Named turns come first, each shown by rows before and after it. Which turns, in which order, take the first row of each pair that follows to the second? Write the first one first, as in the answered first pair.
Z447:
[ -2 -12  -1  -6  15  13   4   5  23  20   8   9  -5  -1  13  -2  -4   8
 -16  29  -1  -5   5   5  12  13  -7 -22 -10 -10   6  -3 -10 -17 -20 -11
   2  -6   4   2  -6  -8  28]  ->  [-20 -12   4  -9  13  24 -11  -9   3  23  13  -1  13   3   8  -8   1   6
 -17  25  -8 -10   0 -16  10   0  -2  -5  -4 -20  20  -1   3  -5 -18 -13
  -3   9  -4   2   9  15  19]
[-28  16  -3  28  -9  10   8  28  42  -3 -13  22 -19  -1  10  21 -17  12
 -19  28  35  -4  13  39   5   6 -33  -8 -21 -16   6   7 -13  20  24  47
   3 -38  19 -26  -4 -16  22]  ->  [-58  17   7  22 -11  29 -17   9  17  -2   7   4   8   5   7  10  -5  11
 -20  31  31 -16   2  -6   5 -19 -23  13 -16 -34  24  20  10  40  24  46
 -15 -12  13 -15  10  15  20]
[ 16  -6 -12  -2   6   5  17 -11 -28  -4 -20  -4  10   2 -12 -10  -3   5
  12 -16 -15  32   2  19  -2  10   7   5  10  10   0  -4 -16  -4  25  -7
  29  17  -4 -11  29  30  -3]  ->  [ 20   3  -3 -10  -2  -2  28  14  23  -6  -5   4 -23  -5  12   0  -6   5
   2  11  11  17  10  31   3  25  -7 -31 -11   7 -23  -6 -27 -11   5  -6
   6 -15   6  -3 -16 -16  15]
[ 19   0  -4   5  10  24  -6 -15  41 -14 -19   8 -25  -4  11  19  -1  -7
 -16 -21   0 -20  11  20  23  19   4  -9  13 -13 -10 -24  21  -4   9  17
  -7   8 -17   6  10 -20   5]  ->  [  4   4   0   3   8  31 -17 -20  36 -13  -6   1 -18  -5  15  16   3  -9
 -19 -14   4 -31   8  -2  24   7   6  -2  12 -25  -2 -22  33   5   3  20
 -21  14 -18  13  11  -8   2]
Z178:
[-22 -24 -16   5 -30  13 -13 -20 -39 -22 -78  -9 -13  33 -28  31  -8  18
  25 -21  19   7  -3  -9  -3 -13  12 -22  27  -6  11  -9 -10 -14  46  26
   4  32   7  29 -18  55  13]  ->  [ -6 -26 -20   7 -27   5  -1 -15 -29 -22 -83  -6 -22  34 -29  35 -10  21
  24 -24  21  12   2   7   2  -5   8 -30  27   2   3 -14 -19 -20  49  25
   8  26  10  26 -19  41  14]
[ 23  17 -13   9  17  18  -2  13 -13 -16  -5 -10   3 -15  -8  26  15   6
   2 -19   7   8   9  19  11   7  12  10 -18 -15  -3  -1  -3  -2  20 -14
   5  -5 -18   0  -5  -1 -16]  ->  [ 21  18 -12  10  15  18   1  14  -9 -16  -4 -12  -3 -17  -6  25  16  10
   1 -17  11   3  11  18  11   6  13   8 -21 -17  -1   0  -1  -5  15 -13
  -2 -12 -17   3 -11  -8 -11]
[-22  12 -12 -18   5   2 -11  -5   6   5  -5   4   6 -15 -11  19   9   5
  16   9   5   8  -8 -15 -14  22  10 -19 -24 -10  -5 -12  16   1 -15 -20
 -34   8   2 -24   2  22 -11]  ->  [-22   9 -11 -17   9   6 -12  -6  -4   5  -7   5   9 -15 -16  16  11   6
  19   5   3  11 -10 -13 -17  19  10 -16 -18  -9  -6 -12  15   1 -13 -20
 -31  13   0 -27   8  26 -16]
Z124:
[  5  -2   5  28   3 -10  -1  13   5 -16   6  -7 -19  13   4   4 -24  -7
   3  32   8  16  -5  -9 -15   6 -18 -38   5   2 -28 -26  -3 -11  -1 -13
   9 -34  -2  10 -22 -16   1]  ->  [-14  -1  14  27  -4  -4 -15  10 -12 -13  14 -14  -2  13   4  -5 -21 -10
  -1  37   5  12 -11 -31 -23  -8 -14 -29  14  -9 -20 -24   7  -2   0 -19
   6 -24  -3  11 -19   0  -6]
[  6   1  12  -8   9   4   0   4  18  -6  13   9 -24   3 -21  -7  -1  -6
 -23 -12  -4   0  -6   7   9  14 -23   5 -28   4   7 -16  34  -9 -19   2
 -29  19 -15 -12   7 -11   7]  ->  [  9  -8   2   2   9  -9   7   7  -4  -4   0  16 -12   4 -28 -13  -4 -15
 -16 -20 -23  21  -9  13  -5  20 -16   5  -6  21   1 -29  16 -16 -12 -11
   2  17 -12 -24  18   1  -5]
[-59  25   6  18 -26  31  15   3  15  -1  21  19 -17 -30  28   4   0  11
  24  14   0 -27   1 -42  13 -28 -14  48 -35 -25  14  -2  59  39 -11   3
 -43  31  -7  25 -34  38  -9]  ->  [ 11  17 -27  36  -6  -3  71  20  39  -8 -35  56 -59 -39  20  25 -12  12
  39  -8  -8  17  21  49  17  25 -19  11 -34  22 -14 -19   8  -3   2   4
  11  -8   3  -3 -31  -5  -5]
[ 19  -5 -11  25  18  35 -10  12   0 -10 -62  16  -4   1 -46  -6 -36 -38
  22 -17 -35  52  14  10  24 -10  25  11   3  30  17  19 -42   7  20   7
  46  16  15   2  27 -21   1]  ->  [-26   5  10   7   8  62 -49  -1  -1  -9 -22  -8  15   1 -37 -12 -23 -32
  11   2 -23  17   2 -50  25 -44  26  28 -11  -7  37  34  -7  36   5  11
  -1  41   5  24  19  -4   7]

Each pair is 2 to 3 turns apart.
[  3  16 -15   7  25  -5  13 -23  -8  21 -42  21  -7 -17 -18 -11   4  -6
  32 -29   8  34  17  50   9   9  32  23   3  33  14 -22   6 -27  21  -1
  22  -1 -12 -11  14  -6  11]  ->  [-51  29  20 -13   9  20 -29 -21  12  24  13  -3  -2 -15   9 -20  14  -4
  14   6  35  -9  13 -16  10 -25  26  23 -17 -10  24  -8  41   0  -5   3
 -41   9 -13  20 -19  -6  23]  Z447 then Z447
[ 25 -11 -34  34  16  11   8 -18  21 -19 -46  -5 -26  11  -5   0   0  -1
   6  -5  -5  -2  31  24  29  11  16   4  -5  -4 -21  -9  18 -16  22  15
  16 -35  -7  -1  37   3   9]  ->  [  6   0 -20  23  12  29  -9 -29  29 -20 -19 -16 -27   9   4   2   6   6
   2   7  13 -26  30   0  36  -3  11  12 -21 -25  -7   5  39   1  12  22
 -19 -24 -13  16  30   4  17]  Z124 then Z124
[-11  11  16  -2  15  20 -11  18  20   7   9   8 -18  -1 -15 -19   4 -10
   0  11  21 -48  -6 -19  21   1  28  16 -36 -18   6  23  23   8   6  21
 -44   5  -8  21   0 -27  -7]  ->  [ 17   0  -2  14  17 -11  21  44  24   5 -16  29 -32  -3 -15 -16  -8 -22
   6  12   7 -20   2  25   8  27  25 -10 -21  12 -21   2 -16 -15  11   9
  -2 -25   4   6 -10 -47 -13]  Z124 then Z178
[ 11 -10 -22  17 -17  -4 -21  12 -43   4  10  14  45   9 -12  -9 -21  -6
  18  -6 -33  19 -10 -47 -28  -9  13  -4  41  22   7  -9  -2 -15  11 -29
  37   3  -6  -7  19  18 -14]  ->  [ 12  12  -2   0 -19  11 -19  26  37  -6  38  17  -5  -4  21  16 -20  13
   0  25  20 -24   5 -41   2  -1  -9 -40 -10   0  -3  13  16 -15 -16 -14
 -27 -23   3  19 -35 -42  23]  Z124 then Z124 then Z447
[-20  10   5  26 -22   6 -16  14  12  -4   8 -21 -11 -32  28   3 -14  19
 -30   5  47  -3  12  25  32   8 -17  12 -21 -30  -3  11 -12  16 -29   6
 -28 -22  32   3 -16 -18  17]  ->  [  5  -1  -9  44 -16 -15   5  20  -1  -1 -25  -8  -9 -29  17   2 -22  12
 -18  -7  27  24  14  56  23  25 -11   9  -4  -6 -15  -2 -35  -2 -13   1
  15 -32  33 -13   1 -14   5]  Z178 then Z124
[-32   7  14   9 -23 -31 -27  29  -1  16  29   5   9  14  -5 -15 -19 -22
  -8  38  -2  27  14 -22  -7 -26   2 -28  27   7  -6 -22  -9   0  -9 -35
   8 -35  18  12 -51 -32  14]  ->  [-20  17  16   3 -16 -23 -20  27  28   9  35   4 -11  10   0   0 -13 -11
 -11  36  19  11  23  -9  15 -18  -3 -36   2   2  -1  -6   3   2 -16 -22
 -19 -35  14  23 -58 -53  31]  Z178 then Z124
[ -8  17 -17   1  12   6  -2 -22 -71   6  11 -10  70  21  20 -13   0 -28
 -28 -20 -54  40  -9 -41  -7 -18  39   3  57 -10  22 -37 -27 -16   7 -21
  14  -2 -12 -10  20  26 -31]  ->  [ -8  27  -3 -12   2  -3   8  22  14  -1  40   1  17   8  65   6  -2 -21
 -50  29 -13  12   8 -29   0   1  15 -59  18 -24 -12 -38 -37 -34 -25 -21
 -33 -51  10  13 -56 -43  -3]  Z447 then Z447
[ 16 -39 -33  60  28 -42  34 -35 -38  43 -56  10  14   6  -6 -25  31 -41
  11 -75 -42  76  44  22  -2  -1  19  20  20  25 -25 -62 -22 -14  33  -8
  71 -10   2 -35  -6  -1 -44]  ->  [ -51   -5   24   19    2  -10  -11   -4   47   39   34   -8  -21   -6
   56  -17   41  -30  -32    9   27   -8   50  -57   16  -27   -7  -24
  -39  -41  -37  -39   22   13  -26    0  -55  -33   16   21 -110  -55
   -4]  Z447 then Z124 then Z124
[-19  -7  27  -9 -15  -6  -5  11   3   1  26 -17  -3  -8   2 -12   2   1
  -7  24   6 -17   0 -49 -11 -17 -10 -12   3 -27  -5  -1  12   3 -27  -9
 -18  -6  -3  18 -26  12   5]  ->  [ 22  -2  12  -6   1  -8  26   9  37  -7   7  -4 -39 -12   1  11   3  17
   0   3  22 -14  14   4  14   9 -17 -22 -20  -8  -8  11   6 -10 -25   3
 -18 -15   0  16 -22 -20  22]  Z178 then Z124
[ -9  -9 -23   6   7  -7  -7  -8 -25  13 -31   6  18   7 -15 -30 -11 -10
  21 -23 -35  44   5  -4  -9 -14  -4  19  42   6  -4  -1 -17 -18  22 -22
  55  31  -3   0  16  26 -17]  ->  [-26   9  -3 -12  10  32 -28 -31  -1   7   0 -12   8   3  -7 -17   5  12
  13 -21  -2  -4   6 -35  21 -33  -5  35   4 -27  24  34  24  11  10  -2
  -9  56 -14  26  14  21   6]  Z124 then Z178
[  1  17   9   7  -2  13 -10   3   0   4  17   6  -7   6  20   1   6  -5
  10  26  -1 -14 -10   7  14  -2  11 -27 -22   5  -7  30   3 -12   2  42
  -7 -15   9   6 -35  -4  31]  ->  [-18  12  14   9  -7  17 -24   0 -27   3  23  -5  19  11  14 -13   7 -13
  11  26 -14 -11 -20 -16   2 -16  19 -15  -5   2  -3  24   9  -7   6  33
   5  -4   8   4 -26  21  22]  Z124 then Z124
[-27  -2   9   3 -22  -8 -21  10 -33  18  18 -11  33   0   3  -7   5 -10
  12  17  -9   8 -13 -39 -24 -18   1   3  23 -13  -4 -14  -4   6  -4  -8
   2   5  -2   2 -12  13 -11]  ->  [ 25   0 -13  12   5  -9   7 -17 -33   9 -19  -1  15   1 -22  12   7   9
  27 -29 -12  20  -7  22   2   7   1  16  12   9  16   3  -7  -6  16   6
  22  18 -12 -14  30   7  -6]  Z124 then Z447 then Z447
[  6  15   2  15 -21  -9  -6  -5 -10   0 -12  21  12   2 -18   8 -15   9
   7  12  -2   4 -19 -11 -19  27  14  -6  15  20  -9 -14 -11 -11  -6 -21
  21 -16   8 -24   4   1 -12]  ->  [ -7  29  17   4 -20  15 -18 -16   8  -3  11  11   4  -1  -6  11  -8  21
   0  19  21 -25 -16 -30  -2  14  10  -4  -9  -1   2   4  13   3 -18 -13
 -17  -6   2  -3  -6 -10   4]  Z124 then Z124 then Z447
[-34  12  42  -9  -3  15 -13 -16  41  24  24  14 -11   3  20  26  23  26
  -3  16  38 -34 -21   6  32   3 -36 -24 -27 -71  10  21  13 -14 -14  23
 -51 -23  11   2 -24 -38  49]  ->  [  9   3  18   4   6  -8  21  -5  49  21 -11  33 -29   2  16  35  10  23
   5  -1  30  -5 -11  62  29  32 -36 -38 -19 -38  -7   7 -18 -36  -3  23
 -14 -38  15 -16 -13 -55  46]  Z447 then Z447 then Z447
[-16   8  14  13   3  22 -22 -25 -28   9  23 -29  14  19  -4 -15  14  -7
   7   6 -10 -14   0 -26   7  -2  -8  37  18   4  14  19  23   5 -10  28
  -2  36  -1   1  18  38  10]  ->  [-15  -8   4  24  -8  -9  -9  10 -33  10  10 -16  11  20   5 -22   1 -28
   9  22 -27  17   1 -11 -21  13  -8  10  44  24 -21 -16 -13 -17 -10   9
  35   2  17 -16  -2  31  -5]  Z447 then Z447 then Z124
[  8 -12 -37 -31  28  -1   7  -3 -14   1 -24   4  -5 -46  -1   8 -34  -5
 -17  17   3  17 -20  21 -25   9   8  29  25 -24 -13   2  -8 -13  44 -19
 -21  -3   9  18  14 -11 -17]  ->  [ 10  -8 -33 -35  29   6   9  -4   5  -1 -18   3 -17 -49   4  15 -34   0
 -22  18  15   4 -16  22 -15   9   3  24  14 -30 -10  11  -4 -15  39 -11
 -37  -5   8  22   6 -22 -11]  Z124 then Z124
[  4 -11 -10  15  -1 -15   6   2 -32   2 -13   8  24   8 -14  -5 -13 -13
  15 -19 -24  27  -8   9  -7  -2  17   6  20  12   4  -7 -10  -5  10  -1
  29  -2  -2 -21  21  12 -16]  ->  [-31  -6   7   5 -17 -13 -14  19 -24   5  17  -4  30   9   6 -11 -14 -20
   2  15 -18   8 -13 -32 -18 -19  12  -8  18  -9  -5 -13  -2   2  -7 -10
  -2 -10   6  -7 -10  12 -14]  Z447 then Z124
[-31  17 -46 -13 -15 -52   6  36 -17  45  15  -3  10   3   9  -4 -24 -21
  -9  17 -10  53  -9  23 -22 -19 -13 -11  37  25 -87 -44 -11  -4 -19 -20
  48 -26  35 -29 -42  13   2]  ->  [-50  24 -38 -18  -7 -22 -24 -13 -65  45  21 -27  46   7 -14 -13  -8 -10
   0 -10 -21  39 -22 -14  -9 -49   2  44  39   5 -40 -18  27  27  -5  -9
  33  29  13 -22   8  66  -2]  Z124 then Z447
[ -5  -4 -10 -10   9 -16   4 -17 -24  30   5 -27  16  18 -25 -23 -13 -20
  19  -1 -17  10  -2  27   1   6  -6  19   1   5  43  10   5  27  -6 -13
 -11  16  -9 -11  21  -7 -26]  ->  [  8   4  -6 -11  10 -19  19  -1  23  27  11 -17 -14  10  -5 -10 -14 -13
   9  14   4  -2  10  44   9  22 -17  -8 -21   7  28   7   2  13 -19 -11
 -29  -6   0  -1  -9 -45 -12]  Z124 then Z124 then Z447
[-34   2  33  -3 -44  14   2 -13  -2   9  27  -4  -1 -43  -3 -12  15  -3
 -29   6  50 -12 -20 -42 -25  25 -26 -23   3 -49  49  -5  28 -25 -25 -40
   1   1 -12  39  41  29   3]  ->  [ -8   3  17   3 -30  14  13 -29 -27  10  -1   0   9 -40 -24 -12  13   1
 -18 -21  37   3 -23 -16 -18  34 -25  -4   9 -35  67   0  28 -28  -6 -33
  24  17 -18  25  77  43  -4]  Z124 then Z447 then Z447
[  7  12  -9  -4  24  29  -4 -34 -13  -5   0 -10  10   3 -24   1   9  15
  10 -36  -6   3  -4  -1  12 -13   8  37  -4  -9  21  15  30  13  15  19
  -9  26 -25  -7  37  17   4]  ->  [ 18   4 -18   1  28  19   4 -27 -21  -3 -13  -3  13   3 -29  -4   4  12
  13 -38 -16  17   1  14   5  -7  11  34   4   4  15  12  14   5  22  16
  15  22 -23 -17  42  20  -4]  Z124 then Z124
[  8  11  -8 -18  15   8   2  19   8 -12  -5  -1  -4 -20 -15   3 -10  56
  18   9 -16 -20 -15 -15  38  17   3  35  -3 -35 -23  19   7  53 -37 -13
   7  21 -12  -2  10   2   6]  ->  [ 17  10 -10 -15  14   5   9  18  14 -14  -9   2  -8 -21 -14   8  -9  56
  19   6 -17 -16 -12  -7  40  22   1  30  -8 -31 -23  18   1  48 -38 -11
   6  18 -11  -4   9  -4   9]  Z124 then Z124 then Z124
[ 13  -4  42  17  53  16  -8 -29  14  24  14  18  -2  11 -26 -15   7  -1
  18 -16  21 -10   2  26  22   5   2   2 -29 -21  27  17   0  28  26  -1
 -17  36  -9  21   3   3 -19]  ->  [ -1 -19  40  28  43   5 -11 -20 -19  33  13  19  20  16 -30 -28   3 -20
  21 -14  -4  10  -5  11  -1  -6   9   5   2 -13  20  -3 -11  23  30 -15
  14  35  -3  11  10  27 -42]  Z124 then Z178 then Z124
[ 40   0 -18   2  20 -12  21   2 -13  -6 -38  10 -15  -4 -13   2  -4   9
  10 -27 -10  21   9  51   5  21   7  -3   8  17  -7 -10 -22  -3  12   9
  38   2  -2 -17  25  -6  -1]  ->  [ 21  -2 -14   7  13 -14  10  -4 -33  -3 -33   6   5   2 -16 -10  -5   1
  12 -23 -23  22   1  28  -8   8  11   6  23  15  -3 -18 -19   1  15   2
  47   7  -5 -17  35  17 -12]  Z124 then Z124 then Z124
[-23 -39   6 -18  -3  11 -25  16 -44   2 -11  -6  30  13  -2   1   6 -24
 -10 -29 -22  27  -2 -31 -10   0  12   6  22  12  24  -8   7  -6  27  18
  26  21   8  16  18  18 -42]  ->  [ 26 -37  -9 -13   9  -2  11  25  -6  -5 -35  12  -8   8  -2  20  -1 -10
  -7 -40  -9  36  10  23   2  32   3 -17   7  36  10  -7 -12 -28  28  25
  33  -1  13  11  15 -26 -30]  Z124 then Z124
[ -8   6  13  22  -4 -20  16  23  33  -6   1  22 -11   1  14 -17  -4  -6
  -6  -4   1  11  10  25  11  10 -17 -36  -3  -8 -26 -20  -4 -22 -15 -27
  17 -31  24 -13 -40 -42  -5]  ->  [-29  -1  13  23  -4  -1 -12 -15 -36   2  -2   3  39  11 -17 -35   9 -10
   6 -32 -26  16 -11 -13   4 -24   4  18  24 -17  12 -14  19   5   5 -22
  29  15   4 -17  16  22 -26]  Z447 then Z447
[ 34 -12   6 -24   3  11 -25   1  18  21  18  -2 -23   0   2  19  -5  25
   6  -9  26  -5  18  25  -1   6   3   6 -14   2   0  10  24  -8 -16  -4
 -23  -2 -11  22  -6  -7  -8]  ->  [ 44 -24  -6 -11   1  -7 -15  10  -2  25  -4   4 -12   4 -11  12 -12  14
  14 -15   4  21  16  41 -14  12   8   5  11  22  -8  -9   6 -20  -6 -12
  15  -5  -6   5   6   6 -21]  Z178 then Z124
[ 23  -6  -3 -16  22  -2  26  10  17  -8   1  15 -36  -1  -2  -7 -19 -14
  -7   0  11 -16  22  11  36   6   1   7 -29   8  11  15  12  -5  -3  17
 -14   8 -17   9  -4 -42  39]  ->  [ 36 -12 -12  -3  23 -17  35   9 -12  -3 -20  20 -21  -1 -15 -15 -26 -23
   2 -12 -13  12  19  22  22  11  10  12  -2  23   8   3  -7 -12   6  11
  23   8 -17  -7  12 -27  25]  Z447 then Z124
[ 34  20   2   1  27   8  -7  41   7 -43  17  -9 -29 -33  11  23 -12   5
 -15   7  13 -14   2  46  41  -5   7 -17   4  42  -6   0  11 -35 -41 -22
   0  -8  25   4  25 -37  36]  ->  [-16  13  18   2   4   0 -35  61 -17 -36  46 -21   0 -31  21   2 -11 -19
 -23  36  -2 -22 -13 -11  14 -27  12 -19  29  25 -16 -17   8 -22 -53 -39
   0 -11  30   9   3 -15  21]  Z124 then Z447 then Z447
[ 15   8 -12  36  17  67 -20   4  24 -29 -26  -9  -6 -10  27  43 -14  59
  18  28   3   5   3   4  26 -24  -7 -27 -37  10   2 -14  73  16 -12  -2
 -39  34  13  21   3 -43   8]  ->  [-15  -5 -10  39   8  63 -42   1 -25 -22 -21 -18  34  -3  21  19 -14  41
  18  32 -24  17 -12 -33  -4 -46   0  -5  -4   4   6 -25  79  29  -5 -18
 -17  52  13  14  16   3 -14]  Z124 then Z124
[  6  -8  -8  41  -3 -10 -24  -7 -53   1  19  20  45 -19 -10  11   1 -23
  47  44 -43  45  -6 -13 -31 -22   0 -20  12  25  29 -31 -29  -8  14 -30
  34   4  20   7  29   7 -27]  ->  [ 14   9  -3  27  10  20 -32 -42 -50  -3  19   7  46 -20 -20  21  16   1
  50  16 -23  19  -5 -13   2 -28   6   6 -15  12  67   3   5  11  18  -6
   2  36   2  18  60  14 -12]  Z124 then Z447
[-26 -15   4   2  -8 -18  -5  21 -11   0  -3  13  12   4  11 -18 -23 -15
   0  12   0  17 -14   6 -15   8   2 -11  36  25 -26 -29 -24  -8  14   0
   9 -36  15 -14  -2  -6 -19]  ->  [-15   6  19 -18   7  18 -11  -9  23  -6  12   3 -11   0  11   2  -6  17
  -7   1  38 -25  -3  11  28   5  -3   3 -13   7   7  11  13   9   4  28
 -48 -11   0   7   8 -27   9]  Z124 then Z447 then Z124
